Each row is where one point has got to under a steady rotation. How many steps took it there?
The counts run from 0 to 497.
[ 13   5 -25  24  10 -15  16 -11   6 -10  14  16 -18  -2 -28  26  -9 -12
 -26  17   8  45  -2 -31   8  -2   4  -5  -3 -31 -15  -9  -8  15   7 -15
  -1 -23  -8 -10  -4  31  27  -7  -6 -19  -4  13   8  -3 -21  -3 -13   9
 -17 -12  -5  15  10  19  17  -1   5  -8  -9  -6  17   8 -14   0   8  10
  10 -14  35   7 -27]
96
[  8   9 -13 -13  -6  -7  16   1   1  12  -2  21  15   1 -28  33  17   5
  15  -8 -22  -4 -20  -3  -7 -11 -25  39   7 -12   3   0  -4 -20  16 -24
  24   6  11 -12  28 -11  19  -8  14  10 -20  12 -11   4 -14   7   2  23
  15   4   7 -12  -4 -17   0  18  -7  43   4  -7 -25  -8   6   6 -26 -14
  15   7 -17   8  -5]
342
[ 20  17  41  -1   1  -5   3 -17 -11   5  -6  -3   5   0  -3  15   4 -20
  -5   2 -26  27  -3 -32  17   4  -1   4  18 -26  14   2 -26   9 -11   7
 -14 -12  16   6   3  32  17  -3  -6   0  11  23  15   5  -5  11 -24 -12
  -8  -4  -5  11 -34  14  17  11 -16   4   5  -8 -30  27   3  14   7  10
 -17  14  -6  33  11]
322
[-10   0   6 -16 -18 -23   4 -12  -7  -5   5  15 -12  -8  -8  13   0 -19
  14  12  -2  21  -5   2  32  -2  11 -24  31 -11   2   3 -16  27 -25  15
 -13   1  -4  14   3  29  12 -14  -1   1  13  15  15  -3   1 -23  -2 -12
 -35   5   7   3  19  -7   8   1   1 -14  -7 -15  -4  29   7 -15  14  22
  32 -11  37  -7 -10]
171
[ -8  23  30   4   7 -10   8 -14  10   6  24  34   0  -7   3   1  -7  18
   0  -1 -30 -29  -9  25 -14  17  -3  16  31  33  -5 -20 -21  -2  18  -1
 -19 -19   4  15 -10  20  17  -7   9  -6   7   1  -5   3  -4   7 -10   3
 -14   1  17  -3  29  10  18 -25  -1   3   9  17   7  39   1 -17   5  28
  18  -4  23   2  -1]
454
[-10 -21 -23  -5 -19   3 -27 -18 -21  -3  10  10   2 -28 -14 -16  23  -5
 -11  18   7   9  -3  29 -28 -19  -1  20   7  15  -3 -21 -15  28 -15  28
 -34 -32   9 -10  17  12  -6 -26   3   3   1 -15  22 -12 -14 -22  12  -4
 -11  -7  -1  -5 -12  -6  23  -2  12 -24  -7   2 -11  -6  -3  16  -2  -7
  17   2  24   2  -8]
225
[-16  -8  13 -13  -7 -11   5  23  13  10 -15  14   1  26  15   5 -34   1
 -10 -13   8 -13  27   7  17  12   2 -26  17  -7   9   4  26  -2  15  -7
  12  31 -30 -11 -17   1 -15   7  14  -5 -18  -2 -10   3  21 -19  29  10
  -3  21  10   7   8 -43  -7  -6  14 -13 -10   7  30  15  22 -13   2  -1
   2 -16  -2 -21  -3]
462
[  3  15  -3   6 -34  -9 -12 -25  -6 -27  24   3 -11  -7   3  -9  22   1
  15  18  -3   8 -11  16 -15 -28  11  -2   6   7  -8 -21 -21  -1 -18  28
 -29 -24  20   9  -1   5  15 -31  -5  -3   9 -11  36  -9  -5 -22   8 -17
 -25   2   4 -12   6  19  14  -7   6  -8  -1 -12  13  18  12  11  18  17
  19   3  21   1  40]
185
[ -7  21 -11  12   8  -5  14 -12  -5  11  18  22  -1  -2 -13  16  16  13
  -6  -9 -35 -10  -4  -7  -7  11 -18  22   5  22   3  -9 -33  -9  43 -24
   5  -9  25  -9   0   0  14 -17  17   1  -1  -3 -19  16 -19  27  -2  25
   1 -15  12   3  35  17  12  -4  -6  34   9  14 -23   5 -21   2 -28   3
   1  -4   1  11 -12]
72
[ 15   6 -10  14  -2  29  -4  18  -4   1 -18 -18 -17 -11   4 -29   1 -28
 -25  20  23  39  13 -30   6  11   7 -16 -26 -13  -8  16   9   0 -11  10
   4   5  -4 -23   0 -16 -11  14 -28  -5   6  -6  -1   2 -11  13  -9  -4
  -5   3 -11   9  -4  30  -9  -4  -6   2  11   0  10 -33 -25  13  19  -2
 -31  -6   4  18   5]
65
[ 25  12  -3 -17   2  -5   5   4  -3  14 -24  -3  10 -28 -28  25 -13 -32
 -18   5  -5  25  -8 -38   9  -3  -4  27   3 -24   9  12   1  -2 -18   5
  11 -16  -3  12  12   3  17  11 -16  -5   8  17  12 -14 -14  17 -23  -7
 -26   4   6  -9  -7 -18 -11  10  -7  14  19 -12 -18  -2 -12   5   7 -13
   0   9   0  17 -22]
344
[ -5   3  17   7 -13  36  13   1  -4   6   8  15   7  17   2 -23  20   7
 -23  14 -17   3  -9   2 -19  12 -26  13   0   2   0  -4 -10 -22  32 -24
  11  14  18 -39  16 -17 -11   9   1  11   4 -21 -40  23  -2   5   6  19
  14   2   9 -13   0  -2  -9  -4 -17  32  -2  10 -12  -6  -7  -9  -9  -6
 -17  -3 -20  13  -3]
89
[-11   2  10   2  -4  28   0   6  13   2  12  29   6  12  23 -15   4  28
 -11  22  -7 -33  -3  29 -40  12 -17  17 -13  21   7 -17   5 -38  23 -20
  14  -2   5 -10 -10 -14  -1  -5  11  -2   3 -30 -21   5 -10   3  11  23
  -6  -3  21  -3  29  -6  -9 -31   9  15   6  16  19 -12   3 -12 -12   2
  -2 -12  -4 -18   4]
431
[ 15  22  12 -20  13  16   7  14   8  14 -18 -15  -9  -7  10 -11 -18  -4
   1   4   4  -4 -10 -38   9  16 -12  -7 -29   5  20  27   4 -34  -6  -5
  32  15  12  15 -20 -23  -7  16 -12  -3  20  -4   1 -10  -2  38 -10  -3
 -22   8  -3   5  30   9 -20  -5  -5  29  16   1  -3 -21 -19  -1  -4 -15
 -15   2  -2 -13  -4]
370
[ 14  -7  -3  -8  29  -3   1 -12  -5   9  -6   5  10   6 -15  23 -17  10
 -15 -10  -8  -3   0 -15   0   0   0  -5  -2  12  11  12  -8   9  15 -12
  15   8  -8  11   9  21  12 -13  19   8 -11  12 -10   8 -24  25 -19  43
  -4  -7  14  39  33  -7   2  -4   3  10  14  11 -33 -25 -21 -17 -34 -13
   4  -4   9  -6 -48]
59
[ 25   9 -10  28   2  -6   3 -22   4 -37  10 -29  -6  36   9  13  -4  16
  23   3  10  17   1 -27   6 -20  28 -38 -34 -23  14  10  -2  -4 -14 -27
  18  31 -17   0   0  -5   4 -18   4   1  -9  -3  17  13  -6 -24  -1   9
  22  -8  -1  25 -12  28   0  16  10  13  -9 -16   5 -19   0   6  -5   5
  -8   3  -6 -13  24]
350
[ -9 -11  20   6 -37  29  -5  -7   8   0   2  28   2  -2   6 -20   4  -3
 -45  28   1  25  -8  12 -22  -4 -14  15  16 -10 -20 -17   0  -6   2 -12
 -17 -14   4 -31  24   3   0  11 -25  -6   9 -27 -12  11   0 -20  21  -4
  -8  10  11 -23 -12   7  -3 -17   3   4 -16 -10  15   3  20   4  16   9
  -7 -10  -3  14  20]
434
[-10  -7  32   0 -20  14 -14   3 -16 -21  -1 -24   0  12  30 -32  -4  17
   1  23  13   4  -7   3  -1  -2   1 -24   2  -7   1 -19   8  -3 -31   6
  -9   7   9 -22 -18  -5 -24   6 -14  16  24 -13  12  -4  28 -29  11 -22
   7   1  -9  -8 -47   9  -5   0   4 -19 -22   0  21  11  37  -2  19   2
 -11  10   1  -7  31]
487
[  5 -15 -13  10 -25 -14  -8 -25 -23   3   1 -13   1   2 -24  15  25 -10
   3 -17   3  30   2 -15  15 -22   2   7  14 -32  13   0 -19  17   9  -3
 -16   8   1 -19  19   7  -9 -23  12   1 -12   9  18  -7   0 -21  14  -7
   5  -3 -26 -10 -38  -3  14  24  -7   7   8 -24 -34  -7   9  35 -10 -21
  -3  10 -12  35  16]
17
[-15  20  30  -5 -30 -23  -2   0  12   3  12  11 -19  10  22 -16  13  -2
  28 -14  -5 -36  15  20   0   4  -5  -8   7  26   9   7  -9 -22   9  13
   0  26   8   5 -18 -18 -10 -20  12   3   7 -22  11  -7  12   1  19  -8
 -27  14  13  -6  28  -8  10 -19   0   8  19  -1   9  21  -4  12  16  11
   9 -18   4  -5  33]
183
[  4  28  22  -6  -3 -23  18   3  17   1  -1  -1 -19  15   9  11 -33  -5
  13 -13   3 -11   6 -19  33  19  12 -38  14  -9  13  16   2 -13 -11   7
  16  17 -11  24 -33  11   8   7  -3 -14  13  10  17  -8  12   9  -3 -18
 -30  13   5   1  25 -11  -7  -1   2  -1   4  -3  18  20   0 -12  18  11
  16 -10  23 -24  13]
157
[-13   5 -16 -14  -6   3  19   3  10  18  -3  45  -5  -9 -21  10   3  -1
 -12   5  -8 -11  -8  11  -8  13 -25  29  18  17  -3  -9  -5 -15  32 -12
   1  -6  11  -6  13  -3  15 -10  11  -7 -14 -14 -24   5 -15  14  18  24
 -21   3  21  -7  47 -25  -1 -13   2  16   7   8  -2   5 -17  -1 -26  -5
  19  -9   4   1 -25]
418
[ -7   6  16  -8  -9 -31   0  -7   2   7  -1  20  -5 -14  -7  27 -14 -18
  -4  -3  -4  -3   8  -9  18  12   5   1  35 -16   6 -13 -13  15 -10  20
 -20 -24  -2  11 -27  27   8 -12   8 -17   2   8  32 -26   4  -6   6 -22
 -30  -7   3   1  -5 -28   9   0   8 -11   9  -7  15  36  10  15  19   7
  18 -14  35  -6  -5]
477
[ 16  17  41   1  23  19 -15  10  -6  14 -11 -25   4  -3  24 -22 -15 -16
 -13   1   3  -7  10 -31  -4  18   6  -8 -10   7  18  13   9   2 -16   4
  10  -1   2  -4 -35  -7 -19  25   1   9  17  14   7  -8   4  27 -36 -18
  -1   3 -11   8 -38  14   1   3  -5  -9  21  11   1   9  -7   6  18  -7
 -33  15 -11   6   3]
295
[-12  17  -1 -14 -28 -18   7 -21   2   3  15  27   9  10  -1   5  16  29
  34  -7 -26 -30 -13  47  -8 -11  -6  20  16  33  -1  -4 -13  -6   6   8
 -13   4   6  17  23   3  13 -31  14   6   0 -10  -1   8   2 -16  20  10
  -6   6  17 -18  29  -3  11  -9   2   8   1  12 -16  14  19 -19 -19  14
  32   7  -4  -5  24]
187
[ -2   8   2   7 -14  23  15  13  13 -20  -6  -5  -2  10  10 -14 -11   3
  -7  38  13  25 -12  -8   6  12   7 -21 -17 -28 -11  11  22 -16 -26  -9
  15  11 -13 -15  -2 -19  -2  17 -35  -2  18 -13  -7   5   8 -27   7 -17
   4  17   9 -12 -15   8 -20  -1  -1  -2 -28  -2  41  -3  14 -14  27  17
  -1   5   4 -14  18]
141
[ 19  -6  -8   7   1  14  -8   2  -3   0 -21 -42   5  12  14  -7  -8   6
  10   0  18  26  -9 -11  -3 -16   5 -13 -30 -13  -5  12  22 -11 -14  -1
  10  19  -6  -5   4 -14 -11  23 -30   1   1  -2   8   9  16   0  -4  -1
  24  14 -17   3 -32  29 -19  21   3  -1   3  -1 -12 -30   6   8 -12  -8
 -29  21 -24  13  33]
26
[ 10   5 -50  11  -2 -27  29  -8   4  -9  11   7  -8  21 -35  42  -1   3
  23 -23   5  10  -5 -15  19 -13  -1  -3  -5 -13   0   4  -8  -3  21 -24
  21  30 -11  -4  23   2  17 -14   8  -3 -26   8   3   5  -5 -11   8  27
   6  -5   9  13  30  10   7  18   5  25  -6  -7 -10 -11  -6  -5 -29   9
  23  -4   4   3  -5]
364
[ 23  -7   0  13  -2   1  -4 -29 -15   1  -1  -7  -5  -1 -15  10  -8 -10
 -32   3 -16  45   2 -33  12  -9   6  -8  16 -11   2   5 -35  20   5  -1
 -21  -7  -1  12  10  45  10 -17  -8   0  14  13  23  16  -9   3 -18   7
 -11  -5 -10  34  -5  26  10   3  -9  -3   1 -26 -38  -4 -10  10 -13   6
 -14  -1  19  20 -16]
56
[ -1  -6  -1  19  -6  55  -6 -10  -8  -6   7   7  -1   8   5 -23  13  10
 -31  37   2  25 -15 -11 -29   9 -16  17 -14  -5  -7 -12  -5 -22   5 -28
   4 -16  12 -43  12 -10  -6  11 -16   6  16 -25 -17  24 -13  -8   0   4
  15  -6   2  -2 -14  26 -12  -9  -2  18 -14   4   1 -15   2  -2  -6  -1
 -17  11 -11  11   2]
88
[-27  -6  -7 -14 -27   6  -3  -1 -13   7   6   2  -8  -7   7 -11  25  10
  17  -6  -1   2 -17  34   0 -14 -16  16  13  22 -15 -11   4 -22   6   0
  -8  13  25 -21  17 -25 -23   2 -11  11  20 -17  -9   4  23 -11  35 -10
   5   5 -13 -44   1   6 -11   5  -9   2 -14  13 -10  -8  25  -4 -11 -11
   6  12 -15   6  40]
204
[  0  -5 -15  26 -11  32   6   9   0 -15   9 -15 -15  17  -2 -19   8 -15
 -22   6  13  33  14 -16   5  -4   3 -17 -22 -13  -9  12  11  -1  15 -20
   5  30   4 -30   1 -20 -11  20 -14  -8  -2 -20 -18  17   0  -6  11   9
  21   4 -16  -1 -11  33  -5   5   3   9  -6  -9  10 -32 -12  22  14   2
 -36 -12 -13  16  32]
66
[  1  12  16 -21 -21  -1  -8  19  -4  11 -15  -9 -10 -16  22 -24   1 -13
   5  14  33  -1  -9 -14  18   5  -2 -22 -15  -1   6   7   9 -16 -30  20
   6  -9  16  -1 -33 -20 -17  15 -26  -6  32 -16  38 -23  17  12  11 -30
 -30  17 -11 -14   2  -7 -13  -5  -1  -8   7  -8  25   3  -1  13  23 -10
  -6  -5  23 -17  15]
180
[  5  -8 -33   5 -19  -4  24   5  16   7  -5  24  -1  -1 -21  24 -29  -5
 -40   9   4  37   0   6   2 -11 -13  11  12 -21 -15  -8  18 -16  15 -17
   3   8  -9  -6  18   0   5  23 -30 -24 -14  -7 -12   8  11 -20  26  11
  -2  18  -4 -16  10  -7 -10   1   6   2 -11 -12  19 -12  19  -2 -12   4
   0  -7   3  10  19]
421
[  9   5 -21  -8   2  11 -18   4   2   5 -24 -21   1  -9  16 -17 -17  -1
  -6  12  28  15 -17  11  -2  -8  16  -4 -11   8 -21   3  31  -1 -40  26
  -4  -3 -12  22  -1   8 -10  16 -43  -3  14 -14  25 -11  20  -6   9  -8
 -10  19  -9  -5   7  15 -12  -1  11 -44   3   5   9 -26   5 -15   5  -4
   1   6   4 -17  24]
216
